cols: Y R J A L
kip: 126; -59; 70; 74; -63
getan: 28; 24; 201; 261; -415
nipu: 823; -620; -22; -150; -229
kuz: 152; 28; -633; -266; 820
down: 261; -150 -> A
down: -620; 28 -> R
down: 201; -22 -> J
down: -63; -415; -229 -> L
down: 24; -620; 28 -> R
down: -59; 24; -620 -> R

cols: U K N F M D E H
ran: 27; 508; -285; 189; -233; -16; -710; 111
sur: -19; 583; -283; 173; 49; -118; 672; -37
zesem: -7; 325; 546; -586; -181; 58; -314; 249
Kez: -34; 215; 131; 332; -513; -97; 508; 467
sono: -34; 215; 131; 332; -513; 140; 508; 467
Dov: -267; 463; 384; 125; -556; 259; -318; -113
vug: -47; 131; -67; 782; 231; -335; -306; 239
damik: 27; 508; -285; 189; -233; -16; -4; 111
down: -19; -7; -34; -34; -267; -47 -> U
down: -710; 672 -> E
down: -37; 249; 467; 467; -113 -> H
down: 215; 215; 463; 131 -> K

cols: B T G P
los: -446; -756; -201; 696
molol: -219; -807; 555; -530
fere: 125; -818; -637; 437
down: 555; -637 -> G
down: -756; -807 -> T
down: -530; 437 -> P
down: -807; -818 -> T
down: -201; 555 -> G

cols: V W Z Q
Nez: 114; -16; 557; -428
vez: -8; -493; 542; 293
rula: 488; -196; 291; -373
vaso: -8; -493; 256; 442
Vonuk: -20; -366; -574; -206
Met: -36; 111; 89; 117
Tobep: 210; 522; 290; -318
Zubuz: -36; 111; 89; -690
down: 488; -8; -20 -> V
down: 522; 111 -> W
down: 488; -8; -20; -36 -> V
down: -428; 293; -373; 442; -206 -> Q

cols: mumo sanuk bopop bogi
seno: 54; -184; -110; 91
nup: 91; 35; -76; -84
Vepel: 91; 35; -76; -126
Zif: 515; 115; -624; 415
sepes: -80; -153; 49; -61
dovi: -171; -615; -12; -143
Mudi: -125; -472; -28; -121
sir: 91; 35; -76; 121
tonus: 276; 165; -313; 198
luk: -64; 248; 146; -98
lezi: -125; -472; 345; -100
down: 121; 198 -> bogi
down: 91; 515; -80; -171; -125; 91; 276; -64; -125 -> mumo
down: 276; -64 -> mumo
down: 91; 515; -80; -171 -> mumo
down: 35; 115; -153; -615; -472; 35; 165; 248; -472 -> sanuk

cols: sif Pelel meka Tani rova lala fitum
zule: 419; 138; -271; -157; -9; -364; -29
rovi: -100; 190; -246; -325; -65; -12; -52
zupu: 120; -287; -14; 203; -275; -261; 197
banu: 323; 32; 408; 238; -481; 162; -79
fak: -212; -617; -279; -11; -486; -198; 103
Zuv: 419; 138; -271; -157; -9; -364; 11
lum: -139; -100; 136; 99; -138; 310; -444
down: -246; -14; 408; -279; -271; 136 -> meka
down: -157; -325; 203; 238; -11 -> Tani

cols: fuz tazub pezi leb rafo
sobug: -51; 280; 805; -88; -7
tep: -92; 322; 385; 362; 83
nevo: 334; 188; 451; 86; -229
Nud: -102; 307; 692; 64; 51
metaf: -111; 314; 186; 520; 117
down: -92; 334 -> fuz
down: 280; 322 -> tazub

cols: zibe lufas ruvu kapo
Nos: 406; -155; 256; -159
dalo: -195; 292; 609; -41
mol: -40; -233; -175; -138
kagit: 82; -218; -23; 584
Vuga: -279; 193; -429; 309
Nop: 602; -488; -219; 179
zukud: -56; 387; -616; 231
Rase: 3; -302; 270; 1
down: 387; -302 -> lufas
down: -429; -219 -> ruvu
down: -41; -138; 584; 309; 179; 231 -> kapo

cols: fino Duna Zure Muli
vebe: -44; 364; 90; -96
Tiz: 733; -568; -36; -334
sufid: 145; 466; 90; -403
Vapo: -44; 466; 90; -96
down: -96; -334 -> Muli
down: -568; 466; 466 -> Duna
down: 733; 145; -44 -> fino

cols: Noror Tofot retik bek robak muno Pevom dova Suku vumut
leto: -706; -657; 338; 277; -597; 537; 481; 811; -779; -795
viz: 694; -149; -693; -73; 188; 691; 403; 342; 664; 190
Zubi: 650; 42; 31; 571; 363; 398; -515; -740; 797; 33
kemo: 60; 492; -358; 146; -463; -389; 320; -686; 499; 383
Razas: -706; -657; 338; -276; -597; 537; 481; 811; -779; -795
down: 363; -463 -> robak
down: -73; 571; 146 -> bek
down: 499; -779 -> Suku

cols: bodid gagib tirer kazar gikir
Godot: -263; -21; 368; 261; -647
pirev: -263; -21; -574; 261; -647
suri: -80; 1; 353; -529; 471
down: 261; -529 -> kazar
down: 368; -574 -> tirer
down: -21; -21 -> gagib

cols: duv Vanun siko Lese bar
suto: -31; -106; -145; -20; -46
fevem: -222; -376; 190; -539; 281
votu: 248; 342; 346; 18; -113
Poz: 81; 324; 630; 414; 350
zoke: -222; -376; -89; -539; 281
vena: 62; -80; 363; 106; 811
dopu: -76; -275; -229; -246; 403
larop: 26; 134; -425; 204; 9
Tinat: 822; -261; 571; -39; -91
dalip: 384; -417; 149; 111; -439
bag: -222; -376; 190; -539; 320
gir: 220; 484; 207; -182; 115
down: 111; -539 -> Lese
down: -39; 111; -539 -> Lese
down: -46; 281; -113; 350; 281; 811 -> bar
down: -31; -222; 248; 81; -222; 62; -76; 26; 822; 384; -222 -> duv
down: 106; -246; 204; -39; 111; -539; -182 -> Lese
down: 281; 811; 403 -> bar

cols: vanu dopa mabab dudi
mude: 728; -521; 170; -299
zaruv: 59; -501; 16; -440
Beseb: 59; -501; 16; 111
down: -299; -440 -> dudi
down: -501; -501 -> dopa

